Each row has a name. After each piece below comes the name of the row it's from, unless a question asks for something else. Each question is about the rows just above it.

[174 116 132 172 120] : <25>
[117 170  98 158 100] : <88>
[139 103 117 165 147] : <35>
[150 114 129 129 155] : <93>
[103 131 174 161 202] : <62>
[139 103 131 175 189] : <172>
[122  95 158 159 137] : <19>
[119 144 145 110 203] : <106>
[136  88 146 153 153] : <166>
Which row holds [145 144] read backwards? -> <106>
Which row holds [158  95 122] read backwards? -> <19>
Which row holds this, read backwards? [132 116 174] -> <25>
Which row holds [175 131 103] read backwards? -> <172>

[111 140 197 119 141 140  51 126 101 166 175 119 124 179 168 171  95  72
 158 126 161 116 133 117 160 176 100  88 128 111 146 153 157 115 141 200
 183 120 106  80 117  97 104 117  81 132 122 169  99 158  87 141 155  79
 152 145 105 136 130 145]  <57>
[104 141 207 116 138 141  52 119  88 178 163 120 134 179 176 163  87  64
 172 108 167 121 116 110 168 170 103  92 143 113 158 162 140 113 129 211
 192 119  93  82 113  98 111 118  90 135 124 164  93 176  88 133 157  70
 126 165  96 132 123 136]  <97>
[112 140 193 120 144 139  52 127 106 165 176 117 127 184 170 168  92  70
 157 119 165 115 129 115 163 178  98  88 131 111 147 147 156 112 142 197
 178 120 109  81 117  94 102 123  78 128 122 166 100 160  88 142 156  77
 152 145 101 137 134 138]  <98>
[176 179] is which row, read backwards? -> <97>
Which row holds [192 211 129 113 140 162 158] read backwards? -> <97>

[105  93 121 162 128 100  97  73 158 116 126 128 127 134 134 125 118] = <33>
[153 177 131  78 110 159 163 195  76 105 189 149 121 135 137 177  77] = <96>
[104 189 121  93 162 130 131 127 129 126 131 131 133 130 129 127 127] = <3>
[105  93 121 162 128 100  97  73 158 140  81 105 131 117 114  88 159] = <115>
[137 135] is which row, read backwards? -> <96>
which: [105  93 121 162 128 100  97  73 158 140  81 105 131 117 114  88 159] -> <115>
The row with [105  93 121 162 128 100  97  73 158 116 126 128 127 134 134 125 118] is -> <33>
[189 105] is which row, read backwards? -> <96>
Which row holds [127 131 130 162] read backwards? -> <3>
Which row holds this, read backwards? [128 126] -> <33>

[157 154  78  85 171 103  81 168 133 121  98 179 121 174 186 189 180 186
 115 135 128 111 124 153 185 157 117 111  94 182 168  82 126 149 162 128] : <122>
[157 154 168  85 171 103  81 168 133 121  98 179 121 174 186 189 180 186
  80 166 141 133 131 137 115 128 130 124 119 182 168  82 126 149 162 128] : <113>
[120 142 116 108 124 130 111 122 130 131 104 115 129 115 119 130 133 123
 111 128 135 115 124 130 119 133 137 128 131 123 118 119 126 113 123 130] : <123>
[131 128 137 133 119 130 124 115] is which row, read backwards? -> <123>
which: [120 142 116 108 124 130 111 122 130 131 104 115 129 115 119 130 133 123
 111 128 135 115 124 130 119 133 137 128 131 123 118 119 126 113 123 130] -> <123>
[157 154  78  85 171 103  81 168 133 121  98 179 121 174 186 189 180 186
 115 135 128 111 124 153 185 157 117 111  94 182 168  82 126 149 162 128] is in which row? -> <122>
[123 113] is which row, read backwards? -> <123>
Which row holds this, read backwards? [128 135 115 186 180 189 186 174 121 179  98] -> <122>

[ 77 129  94 161 123 155 145 137 105  93 110 116 139 155 162 193 126 104
  94 120 174 141 140 153]  <103>
[105 123 141 124  67 116 141 134 106  80 102 142  97  88 135 169 140 134
 133  73 142 100 109 113]  <151>
[124 131 127 133 134 110 132 114 106 101 128 106 113 116 152 178 134  95
 110 102 127 142 122 119]  <67>
[ 77 129  94 161 123 155 145 137 105  93 110 116 139 155 162 193 126 104
  94 120 169 144 130 143]  <147>
[124 131 127 133 134 110 132 114 106 101 128 106 113 116 152 178  92 145
 117 113  95 130 151 152]  <99>
[ 80  58 135 131  86 161 195 134 117 139 176 136 110 127 193 162 113 134
 102 152 178  80 116 137]  <6>
[128  96 120 136 103 151 131 119  97 160 152 128 168 149 107 124  96 134
 119  89  73 121 141 138]  <91>
[ 77 129  94 161 123 155 145 137 105  93 110 116 139 155 162 193 126 104
  94 120 174 141 140 153] is in which row? -> <103>
[127 102 110  95 134 178 152 116 113] is which row, read backwards? -> <67>
Which row holds this, read backwards? [102  80 106 134 141 116  67 124] -> <151>
[119 122 142 127 102 110  95] is which row, read backwards? -> <67>
[169 120  94] is which row, read backwards? -> <147>

[154 137 136 117 143 122 174] = <159>
[126 132  95 129 135 115 104] = <132>
[144 149 113  63 201  50 135] = <8>
[189 148 121 203  92 151 175] = <189>
[103 107 147 127 105 144 132] = <140>
[162 143 133 116 134 142 186] = <64>
[133 125 121 112 140 103 125] = <177>
[130 140 119 126 126 144 137] = <5>
[190 148 121 203  92 151 175] = <90>
[ 95 114 120 101 130 125 121] = <217>
[151 143 203  92 121 151 117] = <111>
[149 139 121 101 154 123 112] = <136>
[190 148 121 203  92 151 175] is in which row? -> <90>
[121 125 130] is which row, read backwards? -> <217>
Which row holds [186 142 134] read backwards? -> <64>
Which row holds this, read backwards? [134 116 133 143] -> <64>
Which row holds this, read backwards? [142 134 116] -> <64>
Which row holds [142 134 116 133 143] read backwards? -> <64>

